Here are some numbered points:
[-1.5 -0.6 -1.1  0.2 -1.2  0.4  0.8  0.4 -0.6 -1.8 -1.9  0.3  0.4  2.1
 -0.7  0.6  2.  -0.9 -0.8 -0.5  0.3  1.   2.4 -0.1] 0
[-0.6 -0.6 -0.2  1.2 -0.8  0.3 -1.1 -0.8  1.1 -0.8 -1.3  1.5  0.3 -1.3
 -1.6  1.1  0.7  1.6 -0.5 -0.9 -1.3  0.2 -0.4 -0.1] 1
[-1.6  0.4  1.8  0.6  0.3 -1.3 -0.9 -0.2  0.6 -1.2 -1.3  0.6  1.3 -1.8
  0.8 -0.7  1.   0.9  1.4  0.3 -1.   0.2 -0.5 -0.1] 2
[ 1.5  0.1  0.2 -0.7 -0.4  0.9 -1.2 -0.1 -0.2 -1.5  0.1 -1.6 -0.2  0.3
 -0.1 -0.3 -1.6 -1.4 -1.1  1.8 -0.3  0.4 -1.7  0.4] 3
[-1.   0.5  0.8 -1.1  0.2 -0.3 -1.5  0.4 -0.1 -2.2 -0.2  1.2  0.5 -2.
  0.5 -0.4  0.4 -0.1  1.   1.4 -1.   0.6 -0.3  0. ] 4
[ 1.7  0.5  0.4 -0.8 -0.2  1.1 -0.7  0.3 -0.7 -1.4 -0.3 -1.6  0.1  0.8
 -0.5 -0.3 -1.4 -0.9  0.2  0.8 -0.4  0.4 -1.8 -0.3] 5
[ 1.   1.1 -0.2 -1.4  1.7 -1.6 -0.1  0.2  0.3  0.4  1.8 -1.4 -2.1  0.3
 -0.3 -0.7 -1.6 -0.2  0.6  0.4  1.6 -0.1  1.3 -0.2] 6
[ 1.6 -0.6 -0.6 -1.2  1.8 -0.6  0.9  0.8 -0.4  0.4  1.3 -2.3 -2.4  2.
  0.3  0.7 -1.1 -0.8 -0.1  0.4  1.2  0.1  0.1 -0.2] 7
[-1.5  0.7  0.5  1.   0.4 -0.1  2.5 -0.4 -0.7  2.7  0.5  0.9 -0.5  0.7
  0.6 -0.1  0.3  1.8  0.4  1.1  1.3 -0.4  2.  -0.4] 8
[-0.6  0.   1.7  1.  -1.2  2.   0.7 -0.4 -0.6  1.2 -0.1  2.5  0.6 -0.7
 -0.1  0.6  0.4  1.   0.5  0.6 -0.9 -0.2 -1.2 -0.6] 9
[ 0.8  1.8  0.9  1.   0.4  0.3  1.7 -0.2  0.3  3.5  0.8 -0.9 -1.5 -0.7
 -0.3 -1.8 -1.1  0.4  1.2  1.1  1.5  0.4  2.2  1.1] 10
[ 2.4  0.   0.1 -0.9  0.5  0.5 -0.5  0.  -0.1  0.3  0.3 -1.5  0.4  2.
  1.4  0.1 -1.  -2.8 -0.8  0.1  1.1 -0.2 -1.3  0. ] 11
[-1.5 -0.7  0.4  1.4 -0.3  1.1 -1.1 -0.5  0.6 -1.7 -1.6  1.2  0.7 -0.5
 -0.9  1.4  0.2  0.7 -1.2 -2.3 -1.6  0.3  0.2 -1. ] 12
[ 0.   0.3  0.7  1.7 -1.7  0.9  1.3 -0.5 -1.   1.7  0.2  1.1  0.4 -1.6
  0.4  0.1  1.7  1.9  0.7  0.3 -0.3  0.1  0.  -0.3] 13
[ 1.5  1.   0.9 -1.1  2.1  0.3  0.9  0.6  0.2  0.8  1.2 -0.7 -3.1  1.1
  0.6 -0.7 -1.   0.2  1.2  0.7  2.5  0.2  0.9 -1.2] 14
[-0.3 -0.4  0.1  0.8 -1.3  0.9  0.3 -1.  -0.1  0.4  0.   2.2  1.2 -0.4
 -0.8 -0.3  0.2  1.  -0.1 -0.2 -1.2 -0.5  0.4 -1.1] 15
[-0.9 -2.  -0.3  1.3  0.1  0.4 -0.4 -0.6 -0.1 -0.4 -1.4  2.  -0.6  0.1
 -1.1  0.8  0.5  2.1 -0.3 -1.4 -1.6  0.  -0.1 -0.8] 16
New points follow, each followed by the numbers of its three nearest points above, nearest first.
[ 1.8 -0.5 -0.6 -1.3  1.9 -0.7  1.   0.8 -0.4  0.5  1.5 -2.5 -2.5  2.2
  0.4  0.7 -1.2 -1.  -0.1  0.5  1.4  0.1  0.1 -0.1] 7 6 14
[-1.   0.6  0.5  0.2  1.  -1.   2.2 -1.6  0.8  2.2 -1.3  0.  -1.4  1.4
 -1.6  1.   0.7  1.4  0.9 -1.8  0.2 -0.3  1.8 -1.8] 8 16 15
[-1.7 -1.  -1.2  1.5 -0.4  1.4  0.5 -0.2  0.7 -1.5 -1.9 -0.1  0.5  2.2
 -0.7  0.7  1.6 -0.2 -1.3 -1.4  0.6  0.   1.5 -0.8] 0 12 16
[-3.6 -0.5  0.8  0.   0.5 -1.2 -0.2  0.5 -0.5 -1.2  0.   0.   0.5 -0.5
 -1.5 -0.2  0.8  1.   1.  -0.3 -0.3 -0.2 -1.   0.1] 2 4 1
[ 2.1  0.4 -0.8 -1.5 -0.2 -2.2 -0.5  0.8 -0.3  1.1  1.4 -0.5 -1.  -0.8
  1.1 -0.5 -0.6 -1.2  1.   0.2 -0.8 -0.1 -0.8  1.7] 6 7 11
[-1.5 -0.7 -1.   0.2 -1.1  0.3  0.7  0.4 -0.6 -1.9 -1.9  0.3  0.4  2.1
 -0.6  0.7  2.  -0.8 -0.8 -0.6  0.3  1.   2.4  0. ] 0 12 16
[ 0.6  0.   0.6  0.6 -0.1  0.5  1.2 -0.3 -1.5  1.9 -0.3  1.6 -0.7 -2.1
 -1.1 -1.   1.1  1.6  1.5  0.1 -0.2 -0.4  0.9 -0.5] 13 15 9
[-0.6  0.   1.8  1.  -1.2  2.1  0.9 -0.4 -0.7  1.4  0.   2.6  0.6 -0.7
  0.   0.6  0.4  1.1  0.6  0.8 -0.9 -0.2 -1.2 -0.6] 9 13 15
[-0.1  0.3  0.7  1.9 -1.6  0.9  1.3 -0.6 -1.   1.6  0.2  1.2  0.5 -1.6
  0.3  0.1  1.8  2.   0.7  0.4 -0.2  0.1  0.  -0.4] 13 9 15
[ 0.6  0.   0.7  0.6 -0.3  0.5  1.1 -0.3 -1.5  1.9 -0.3  1.6 -0.6 -2.2
 -1.1 -1.   1.   1.5  1.4  0.1 -0.2 -0.4  0.7 -0.5] 13 15 9
[-1.9 -1.1 -1.3  1.6 -0.5  1.5  0.6 -0.2  0.7 -1.6 -2.  -0.2  0.6  2.2
 -0.8  0.7  1.7 -0.1 -1.5 -1.3  0.6  0.   1.6 -0.8] 0 12 16
[ 0.5  0.   0.7  0.7 -0.3  0.5  1.3 -0.3 -1.6  2.  -0.3  1.8 -0.6 -2.3
 -1.2 -1.   1.2  1.7  1.6  0.1 -0.2 -0.4  0.9 -0.5] 13 15 9
[-2.1  1.   0.5  1.5 -0.7 -0.3 -1.1 -0.1 -1.1 -1.  -0.6  0.8 -0.1 -0.5
 -2.1  0.1  0.9  0.3  0.4 -0.8 -0.1 -0.4 -0.1  0.1] 1 12 15
[ 0.1  1.2  0.1 -2.9 -0.4 -1.8 -0.9  1.3  0.  -0.8 -0.7 -0.5  1.2 -2.1
  1.   0.3  2.3 -1.5  1.4 -0.3 -1.8  0.9  0.6  0.7] 4 2 5
[-1.2  0.2  0.5 -0.3 -0.2 -0.4 -0.7  0.9  0.6 -1.8  0.7  1.9  0.4 -0.9
  1.2 -0.8  0.6  0.5  0.1  1.3 -2.1  0.7  0.  -1.6] 4 2 15
[ 0.9  1.1 -0.3 -1.4  1.8 -1.7 -0.1  0.2  0.4  0.5  1.9 -1.5 -2.2  0.3
 -0.3 -0.7 -1.6 -0.3  0.7  0.4  1.8 -0.2  1.5 -0.2] 6 14 7
[-1.2 -0.8 -0.4 -1.4  0.   0.  -1.1  1.4  0.4 -0.6  0.  -0.1  1.3 -2.7
  0.5  1.1  1.9 -2.1 -0.4 -2.2 -0.5 -2.  -0.4  2.4] 4 2 1
[ 0.8  1.  -0.3 -1.4  1.7 -1.6 -0.1  0.3  0.4  0.5  1.8 -1.4 -2.   0.1
 -0.3 -0.6 -1.4 -0.4  0.6  0.2  1.7 -0.3  1.4 -0.1] 6 14 7
[-2.8 -1.4 -2.6  1.3 -1.3 -0.2  0.2  0.3  1.1 -1.7 -1.1 -0.4  0.1  2.
  0.2  1.3  1.7 -1.  -0.8 -0.8  0.5  1.3  1.7  0.1] 0 12 16
[-0.4 -0.4  0.1  0.9 -1.3  0.9  0.4 -1.1 -0.1  0.5  0.1  2.5  1.2 -0.6
 -0.9 -0.2  0.3  1.2  0.  -0.3 -1.4 -0.6  0.5 -1.2] 15 9 1
[ 2.4  0.5 -0.8 -1.6 -0.2 -2.3 -0.5  0.8 -0.3  1.2  1.6 -0.6 -1.2 -0.9
  1.2 -0.6 -0.6 -1.4  1.1  0.2 -0.9 -0.1 -0.9  1.9] 6 7 11
[-2.3 -2.  -2.8  0.  -2.2 -0.4  0.6  0.7  0.5 -1.  -2.   0.2  1.4  0.8
 -0.8  1.2  0.2  0.6 -0.5 -0.6  0.3  0.4  2.2 -0.1] 0 16 1
[-2.2 -1.8 -2.4 -0.2 -1.1  0.7  0.4  0.4  0.3 -1.2 -1.8 -0.4  1.   2.
  1.3  1.5  1.5 -0.9 -1.2 -1.5 -0.1 -0.1  1.7 -1.4] 0 12 16
